In the rows, 128 means zero.
Each named move below is a turn or a mirror, shown by a few rows before and after it. Which moves, in which order, take the first row of each later pair to the second? The first pair is answered.
D:
[164 129 137 188 163 141 113 142 127 147 134 120 142 162 125 107 133 172
 133 127 134  66  96 103 161] |-> [158 128 124 179 170 140 119 131 123 150 127  87 142 158 118 108 122 162
 133 106 137  55 113 107 156]
[149 120 118 118 107 115 103 141 138 147 155 105 102 100 131 121 119 116
 122 113 117  96  67 101 132] |-> [148 121 118 117 108 113 103 141 136 147 155 101 101 100 129 120 118 114
 123 112 115  95  68 100 132]
[143 131 132 126 110 128  93 112 115 124 150 176 122 129 147 105 158 134
 163 144 146 121  87 104 153] |-> [128 127  96 100 122 127 111  82 104 130 126  93 124 121 131 105 130 107
 160  91 156  93 131 117 140]
J:
[139 114 146 147 143 116 114 118 142 150 140 138 136 129 125 116 139 132
 159 138 135 107 101 109 122] |-> [137 113 141 145 142 117 112 113 141 147 139 132 141 124 130 112 141 130
 162 133 140 107 103 108 127]
[160 100 114 163  67 129 107 129 105 160 165  80 103 152 138 107  84 153
  62 101  92  87  82 131  87] |-> [138  79 126 171 122 155 124 119 113 182 152  57 123 153 149 127  77 140
  72 103  97  62 118 152  93]
[134 122 140 133 143 165 134 112 133 135 144  93 120  89 128 117 134 136
 171 157 128 105 140 133 169] |-> [158 138 136 133  94 138 124 128 129 118 156 124  93  95 111 106 137 150
 159 163 113 128 108 116 154]
[135 125 136 138 137 124 143 146 142 102 112 161 147 114 113 120 137 120
 121 141 131 143 131 103 123] |-> [127 121 134 133 154 137 143 138 142 109 108 144 159 110 122 120 135 116
 129 137 140 133 144 106 133]
T:
[124 118 161 140 105 134 177 150 138  94 109 162 125 131 157 126 129 102
 123 155 169 152 155 154 149] |-> [133 108 166 161 127 144 160 162 139 106 124 175 125 143 167 118 133 130
 131 166 163 137 130 148 158]
[163 109 118 105  78 119 120 128 116 115 149 113 113 119 114  89 141 106
 119 113 130 153 125 107 117] |-> [155 113 129 102  76 123 127 127 120 111 143 128 125 107 119  98 148  94
 121 124 138 163 137 111 125]
[147 146 134 141 118 110 137 140 130 112 127 163 125 146 120 125 126 150
 112 128 115 150  90 115 137] |-> [149 147 125 138 114 107 139 139 127 110 124 154 120 148 116 123 120 150
 108 120 112 148  90 116 132]
Z:
[125 144 127 106 106 113 152 128 148 123 114 134 121 131 100 157 111  97
 118 123 125 145 145 132 106] |-> [115 146 125  98 111 126 145 111 148 124 110 131 141 113 115 150 124  86
 134 124 144 146 155 131 126]
[114 151 125 129 147 142 116 111 120 118 134 100 142 110 133 107 136 132
 148 128 129 115 115 132 139] |-> [128 148 128 139 140 123 123 133 121 123 138 103 114 134 110 117 120 144
 127 126 102 116 104 134 108]
[138 145  97  99  81 148 110 125  97  97 123 113 127 114 145  97 141 143
 116 104 147 144 122 110 141] |-> [132 131  98 138 122 133 103 104 118 142 131  82 124 121 117 101 132 132
 153  79 140 100 125  90 123]

Between the rows of a pair lie two moves.
[144 141 104 128  96 140 108 149 101  98 137 116 129 124 148  98 135 158
 102 147 142 136 125 147 132] |-> [129 120 120 140 140 143 141 154 114 129 125  95 122 144 128 134 112 143
  90 142 123 115 160 170 107] -> J D
[145 130 112 130 117 107 128 148 120 132 136 121  88 161  97 138 100 148
  96 121  96 119 107 136  82] |-> [126 124 105  91 133 148 144 143  99 111 117 101 116 150 136 140  99 143
  80 126 116 122 144 168 111] -> J Z
[126 117 148 151 161 131  96 127 137 132 131 149 160 126 151 140 140 129
 154 140 143 120 119 123 159] |-> [144 114 135 143 141 106 124 156 122 125 125 120 111 162 109 154  97 141
 102 119 101 123 121 142 106] -> D Z
[138 140 142 140 118  86 116  99 168 140 139 132 110 113  79 133 126 120
 148 119 104 119 108  95 100] |-> [121 129 140 137 155 107 124  86 171 153 129 102 129 110  91 140 120 107
 160 110 116  99 137 108 111] -> D J
[125 136 154 149 107 124 123 130 137 123 133 191 129 115 138 133 160 127
 126 173 135 153 116 119 152] |-> [119 112 161 178 160 120 137 130 151 163 131 155 118 141 113 154 134 124
 130 156 112 114 131 129 120] -> J Z
[122 121 100  83  71 118 134 120 155 124 151 145 121 118 137 104 133 159
 127 100 118 112 145  98 135] |-> [115 114 107 102  91 111 136 107 171 147 151 136 123 116 126 110 133 146
 149  92 118  95 152  90 130] -> T Z
[137 130 154 137 117 131 102 161 136 117 157 120 112 132  99 117 153 134
 139 142 137 160 107  97 133] |-> [114 112 161 140 168 152 122 147 141 140 142  88 127 135 105 135 141 117
 144 137 141 134 147 118 135] -> J D
[130 111 151 130 145 156 160 143 123 128 122 138 129 133 145 138 116 141
 112 155 120 135 150 157 128] |-> [127 110 147 134 159 162 149 133 124 134 124 131 141 127 156 127 121 143
 129 152 129 123 146 153 142] -> T Z
[149 154 114 151  68  73 121 130 146 138 148 146  95 117  80 116 136 111
 147 106 127 148  96  86  90] |-> [102 118 154 164 160 111 166 117 169 177 122 130 131 117  95 169 128  74
 156 124 131 120 174 128  98] -> T J
[126 100 183 181 158 133 150 127 150 162 138 147 133 135 113 160 134 132
 156 159  88 141 115 125 102] |-> [139 101 151 174 146 116 150 125 139 161 137  99 108 149  90 147 109 141
 143 121  75 125 105 122  77] -> T T
[134 133 110 109 108 105 141 122 115 113 129 110 111 124 108 122 118 133
 101 106 112 149 124 136 112] |-> [129 137 130 118 111 121 121 118 125 109 137 154 138 106 140 112 151 135
 127 137 133 161 110 123 149] -> Z D
[144 124 118 106 126 152 109 184  91  93 143 132 113 159 168 115 118 175
  87 150 101 135  92 139 149] |-> [142 120 107 103 130 137 129 178  89 102 131  96  97 169 142 127  91 163
  73 126  86 124 112 148 120] -> D J
[145 103 143 120 174 169 129 114 107 165 182 148 129 166 133  63 154 164
 120 154 118  88 107 143 204] |-> [166 119 107 105 126 138 123 117  91 147 183 117  95 173 102  44 134 169
 103 118 105  92  87 132 176] -> J T
[159 117 142 151 146 111 158 153 105 133 140 161 141 148 124 169 112 146
 111 145 116 110 106 135 112] |-> [145 131 127 112 129 138 152 130  89 102 127 156 176 114 163 150 133 133
 118 145 153 130 125 139 155] -> T Z
[125 134 134 128 133 123 124 119 131 129 133 123 133 123 130 128 131 123
 128 134 123 138 128 135 139] |-> [130 134 136 126 131 122 126 126 131 127 134 126 129 126 126 129 131 125
 121 138 120 143 126 137 134] -> Z Z
[122 130 149 136 117  94 121 122 135 155 134 152 127 116  92 144 124  98
 129 135 126 138 141 126 125] |-> [117 126 139 133 131  98 125 111 133 162 129 124 131 117  92 143 117  95
 134 121 131 123 152 129 124] -> T D
[122  94 135 127 183 143 140 132 144 156 128  86 131 147 147 147 107 150
 130 120 107  98 150 149 133] |-> [132 106 135  98 142 143 154 155 126 120 121 108 117 152 152 151 103 162
  90 139  99 134 146 167 131] -> Z T
[ 96 131 135 119 127 140 144 115 129 116 107 129 154  97 154 137 135 108
 148 124 163 137 159 134 154] |-> [109 136 137 154 115 105 125 110 147 138 125 140 137  98 122 127 140 108
 176 113 156 127 130  98 138] -> J Z
[140 147  70  71  56 115 111 109  99  81 120  87 124 107 121  96 115 120
 116  99 145 149 122 114 130] |-> [100 130 137  81 110 159 141 112 121  94 104 151 172  93 161 147 144  91
 122 169 160 170 173 148 167] -> J Z
[119 129 115  93 123 119 128 101 113 100 145 123 140 109 149 140 155 120
  99 130 123 150 129 132 132] |-> [130 131 113 123 124  92 114  96 131 123 157 114 122 118 117 133 148 122
 120 111 111 131 106 107 110] -> Z J
[112 147 111  93 125 114 103  96 120 108 139 121 114 107 105 119 168 103
 132  98 143 124 159  89 159] |-> [110 138 130 109 145 127  92 103 126 114 148 150 125 108 125 121 185 116
 143 121 144 122 147  86 176] -> T T
[105 125  87  88  96 104 170  99 107 119 101  89 116  98  90 155 116  72
 102  89 138 164 184 161 130] |-> [129 125 154 150  89  98 134 146 137 122 144 228 113 109 107 158 166 117
 123 173 120 195 109 132 148] -> Z D
[104 127 131 139 181 157 176 123 147 140 121 145 147 155 158 159 115  92
 134 142 145 126 198 163 171] |-> [129 158  63  98 112 142 135  99 114  99 129  95 141 131 161  92 118 107
 142  90 172 129 158 130 184] -> Z J
[144 121 123 115 142 116 128 109 108 136  65 147 171  97 151  97 150 126
 130 124 124 129 153 104 173] |-> [146 115 120 121 158 120 120 110 107 144  69 139 170 103 154  92 148 138
 133 122 120 115 144 103 175] -> T D
[138  99 145 157 188 141 140 169 137 142 153 121 114 181 118 159 118 172
 116 158  92 109 122 151 111] |-> [135 114 118 121 147 116 165 152 126 126 130  76  99 170  85 164  94 134
  94 121  92 124 157 158  84] -> T T
[109 131 145 130 117 136 145 134 133 122 132 169 122 134 126 144 138 121
 126 146 123 146 126 132 121] |-> [106 119 137 145 150 133 146 125 138 148 133 131 120 144 112 145 125 119
 137 122 117 113 134 129 109] -> J Z
[169 134 159 134 115 145 126 162 125 140 131 148 101 138 115 107 118 178
 119 157 106 127 118 146  86] |-> [167 135 136 119 106 136 138 148 116 137 116 105  95 136 100 105  99 162
 111 127 109 121 139 150  71] -> T D
[147 129 152 128 117 147 130 156 122 117 112 162 122 146 154 136 127 178
  95 164 137 155 102 152 157] |-> [152 116 154 169 149 122 129 151 142 159 122 136 104 167 115 145 109 177
 114 140 115 116  95 136 124] -> Z Z
[122 120 147 153 133  86 151 119 133 153 116 122 113 136  96 151 106 111
 137 123 125 117 150 127 128] |-> [121 123 161 158 131  89 149 123 139 152 119 149 117 133 102 156 118 113
 140 142 125 126 145 127 135] -> T D
[146 117 141 117  78 121 112 140 119 120 123 145 101 103 134 152 128  81
  91 134 124 182 148 137 142] |-> [147 122 141 145  83 101  88 118 139 146 133 140 104  91 117 140 140  71
 132 117 134 162 132 107 142] -> Z J
[146 115 109 134 128 124 122 105 142 141 115  86  95 150  98 128 111 141
 151  91 120  97 147 112 107] |-> [143 134 115  94  83 125 146 114 127 103  98 112  96 137 105 140 116 120
 116 112 125 148 170 132 112] -> T Z
[142 121 117 140 136 127 124 151 122 131 132  94 108 142 132 113 110 147
 122 115 125 110 117 140 119] |-> [129 134 110 110 115 131 132 134 114 111 116  90 122 118 143 114 118 120
 118 115 144 134 141 147 133] -> T Z
[142 129 139 147 120 110 108 131 136 135 147 156 122 130 110 102 146 147
 156 135 127 125 106 104 110] |-> [123 132 119 118 119 110 132 103 129 135 120 104 131 115  99 110 130 109
 152 102 143 120 154 116 102] -> D T
[104 145 122 115 122 152 160 132 117 113 117 125 154 110 154 134 145 103
 112 129 148 133 146 143 125] |-> [106 140 141 129 130 146 171 150 125 122 120 143 141 123 141 153 140 107
 103 144 129 135 145 149 110] -> J J
[129 148 136 129  80 111 114 124 136 112 132 166 131 119 116 118 136 129
 141 143 141 153 105 108 124] |-> [126 141 134 147 105 115 103 110 144 132 138 155 141 115 118 113 142 129
 165 136 148 130 101  96 132] -> T Z
[107 166 157 109  90 104 122 107 142 118 108 171 132  83 105 133 136  49
 174 137 160 180 148  96 161] |-> [101 145 150 141 143  97 126  90 156 162 108 115 127 100  81 141 112  45
 195 102 149 125 160  90 139] -> Z J
[118 133 102  97 112 106 127 100  97 101 128  93 146 135 122 101 116 122
 136  96 141 142 128 124 137] |-> [116 125 117 131 134  87 132  98 119 134 130  94 135 147  92 122 109 110
 152  92 124 123 133 116 113] -> T Z
[150 142 128 142 102  87 101 131 114 144  88 172  93 123 112 140 150 154
 141  97 125 140 102 105 179] |-> [135 122 152 134 132 114 135 154 111 146  74 181  96 140 124 174 138 155
 110 124 110 146 136 145 175] -> J Z
[146 136 145 159 130 129  99 132 147 135 155 164 131 129 138 111 159 163
 152 135 133 103  90  95 141] |-> [156 149 121 123  90 130 102 142 120  99 149 151 118 130 144  97 149 172
 120 126 132 124  86 107 138] -> T Z
[177 131 128 157 125 155  80 151 107 120 157 173 148 128 146 107 140 178
 134 149 122 126  57 104 159] |-> [182 148  79 120  77 117 103 134  84 104 134  95 116 129  98 102  99 153
 104  84 112 127  82 106 113] -> T T
[125 172 108 123 117 124 120 103 113 116 140  93 111 102  96 122 121 125
 129 121 146 127 103 125 132] |-> [121 170 119 137 122 112 127 102 123 127 138  97 104 103  82 134 116 114
 132 123 139 125 110 124 121] -> T Z
[144 141 144 120 111 141 103 143 137 122 136 193 142 104 150 111 164 154
 125 156 139 145 117 106 146] |-> [130 126 119 141 162 125 110 102 153 171 129 106 142 107 116 114 135 127
 158  95 143  85 149  95 120] -> Z D
[132 135 110 110  99 137 116 115 133 117 138 138 152 102 159 101 148 143
 154 127 154 149 118 121 158] |-> [140 117 150 149 123 124 134 154 152 141 147 175 121 141 132 139 134 158
 134 156 110 146 107 130 124] -> T J
[165  91 136 144 133  90 140 121 120 119 149  59 109 163  97 108 108 112
  73 138 110 139 121 132 104] |-> [154 107 142 110 107 125 126 116 107  80 146 105 148 129 154  92 146 111
  76 175 147 178 122 138 161] -> Z D
[100 147 144  73 111 171 141 136 113 134 135 115 126 156 153 152 131 124
 122 128 129 147 186 114 136] |-> [113 156 137  68  80 154 133 143 109 123 141 125 110 156 143 141 132 128
 118 124 122 160 169 102 127] -> J D
[141 130 101 110 130 145 138 118 119 117 130 106 133 134 143 116 114 132
 112 131 129 144 145 141 137] |-> [143 123 125 127 142 150 140 134 128 122 137 141 135 140 147 129 121 141
 114 157 121 150 136 143 139] -> D J
[130  87 142 135 154 154 145 161 123 157 131 151 138 144 101 158 110 116
 106 120 103 119 132 178 121] |-> [142 112 118 111 111 164 100 145 105 125 144 171 161 111 142 106 144 133
 128 124 141 138  92 151 170] -> J D
[112 149 123 112 112 131 144 134 116 102 104 161 126 101 146 132 133 124
 171 139 131 132 109 131 101] |-> [121 143 123 125 126 134 133 142 115 111 115 160 119 114 151 123 132 147
 177 140 123 118  87 125 103] -> T T
[156 143  93  85 118 139 120 155  94 107 137 116 125 132 149  88 129 184
  89 127 128 143  88 148 134] |-> [160 128  97 122 149 116 118 152 113 148 146  93 108 151 113  98 110 180
 108 104 106 107  81 131 102] -> Z Z
[135 180 104  67  39  97 113 145  69  71 141 154 107  96 111 108 135 159
  94 138 160 188 107 139 160] |-> [ 96 124 196 130 168 128 173 173 113 138 129 195 120 137 111 200 122 143
  89 197 123 158 167 190 142] -> T J
[108 121 149 130 155 161  92  97 134 132 139 146 178  94 172 120 168 134
 171 143 167 113 120 113 189] |-> [119 107 118 144 181 145  93  94 131 159 143  72 151 124 135 113 128 147
 168  90 146  64 115 110 148] -> Z J
[127 155 131 138  86 110  91 105 142 111 136 202 136  97 143 113 184 122
 151 149 168 166  97 103 166] |-> [137 138 120 186 120  71  89  98 162 164 146 147 102 129  83 118 150 123
 169  99 137 110  87  82 113] -> Z T
[129 137 128 132 118 137 102 109 132 121 141 163 153  99 145 110 166 132
 160 150 153 135 109 102 168] |-> [132 129  89 123 137 136 104  96 118 134 137  86 144 113 131  97 136 135
 159 101 151  98 121 105 147] -> T D
[138 129 104 139 160 123 106 104 126 147 148  89 131 132 139  94 125 142
 162  96 129 103 113 103 132] |-> [150 135 102 141 137 110 102 113 123 139 153  99 114 140 127  90 123 149
 152  95 116 116  95 100 120] -> D T
[138 140 141 109 120 148 118 139 107 115 148 200 101 130 178 128 148 132
 148 178 126 167 101 141 136] |-> [163 136 107 114 121 133 108 148  93 120 160 149  72 159 155 106 118 164
 140 138 106 134  74 132 108] -> T T
[145 128 107 123 176 156 191 144  94 108 134 130 112 148 169 122 107 148
  97 121 101 113 167 197 128] |-> [170 164  77 111  94 124 147 130  85  75 152 148 105 120 163  72 134 157
 117 106 120 143 115 150 141] -> Z J
[134 120 107 131 114 105  81 110 105 109 113 122 144 124 155 128 156 108
 132 116 111 130 102 133 141] |-> [139 113 113 150 122  92  82 115 113 125 119 121 132 137 136 134 150 111
 134 111  97 119  92 129 124] -> Z D
[113 111 116 118 182 156 119 167 129 117 136  78  86 188  87 107  95 145
 141  92 140  91 128 154 104] |-> [110 124 142 104 158 186  94 176 127  83 149 166 123 158 147  93 147 156
 153 155 170 137 105 151 166] -> D Z
[133 137 106  70  78 100 162 157  89  83 108 112  99 133 110 141  98 112
  63 112 119 164 122 147 112] |-> [100 121 147  78 128 130 185 147 110 102  92 140 136 119 136 176 117  86
  78 145 133 166 166 169 138] -> T J
